Questions about the row below.
1) What is the entry just left of 130?
2) What is the entry just right of 116?
[118 152 133 130 116 118 128]
1) 133
2) 118

Questions about the matrix below.
1) Read off the first entry on the main diagonal.
2) Read off the top-right entry.
3) Read off the entry in the bottom-right corner.
4) Read off the entry directly below the largest entry.
5) Read off the entry in the bottom-left corner.
6) Read off the entry directly above the smallest entry.
7) Read off the fourth-last entry, reading row by row.
8) Read off the largest entry in the last column.
[[124 128 135 127 130 133 122 130 125 127]
 [125 127 124 131 121 158 125 128 126 128]
 [126 128 131 124 118 131 125 127 123 123]
 [127 127 131 130 129 115 123 126 129 131]
 [128 129 131 131 135 129 129 129 125 130]
 [120 129 128 128 125 139 127 128 130 131]
 [126 126 127 126 136 116 134 126 128 128]
 [131 128 128 130 130 105 127 130 124 124]
 [132 129 132 123 123 132 124 128 126 123]
 [129 128 129 127 127 139 130 129 122 128]
 [126 129 125 127 133 118 122 128 126 128]
 [127 130 125 124 129 129 125 127 132 129]
 [127 127 128 128 127 128 130 128 128 132]
 [129 128 134 124 126 121 124 129 132 131]]
1) 124
2) 127
3) 131
4) 131
5) 129
6) 116
7) 124
8) 132

Read these off the array that follows.
1) Report the 5th entry from the end, reading row by row.
2) Report the top-right entry.
3) Report the second entry on the main diagonal.
4) Report the second largest entry.
5) Report the entry in the bottom-left corner.
6) Report the entry just left of the largest entry.
7) Report the smallest entry in the last column.
8) Report the 2nd entry in reading order.
array([[144, 138, 129, 132, 145, 144, 152, 149, 137, 131],
       [127, 126, 137, 133, 127, 129, 130, 124, 126, 125],
       [128, 127, 132, 121, 127, 124, 125, 125, 122, 122],
       [148, 139, 131, 131, 145, 143, 155, 151, 133, 129],
       [136, 137, 118, 124, 141, 133, 138, 134, 130, 134],
       [140, 137, 122, 116, 143, 127, 139, 135, 123, 128],
       [126, 128, 126, 125, 129, 130, 121, 127, 127, 129],
       [127, 126, 137, 133, 127, 129, 130, 124, 126, 125],
       [149, 141, 123, 125, 151, 141, 156, 152, 131, 131],
       [128, 130, 126, 131, 124, 130, 123, 125, 128, 126],
       [133, 134, 119, 133, 130, 131, 129, 125, 127, 128],
       [146, 137, 136, 137, 142, 146, 154, 151, 135, 130],
       [131, 131, 125, 131, 125, 128, 125, 124, 123, 126],
       [132, 133, 123, 139, 116, 129, 125, 118, 129, 125]])
1) 129
2) 131
3) 126
4) 155
5) 132
6) 141
7) 122
8) 138

data =
[[117 119 115 123 121 123 141]
 [120 117 118 125 123 119 141]
 [116 130 123 142 128 122 129]
 [125 115 123 114 115 140 132]
 [113 145 120 121 142 112 126]
 [141 111 130 109 107 134 127]
 [129 104 115 126 114 116 113]
 [138 145 145 138 142 140 131]]
The 1st entry on the main diagonal -> 117
The entry just left of 107 -> 109
The second entry from the end, reading row by row is 140
Read off the top-right entry.
Answer: 141
The last entry, reading row by row is 131
Read off the first entry of the smallest entry's row.
Answer: 129
Read off the entry in the bottom-left corner.
Answer: 138
Read off the 4th entry in reading order.
Answer: 123
Read off the last entry in the row that holds the smallest entry.
Answer: 113
The third entry on the diagonal from the top-right corner is 128
Read off the fourth entry from the end, reading row by row.
Answer: 138
The second entry on the diagonal from the top-right corner -> 119
The 2nd smallest entry -> 107
Read off the largest entry in the first column.
Answer: 141
The 2nd entry, reading row by row is 119
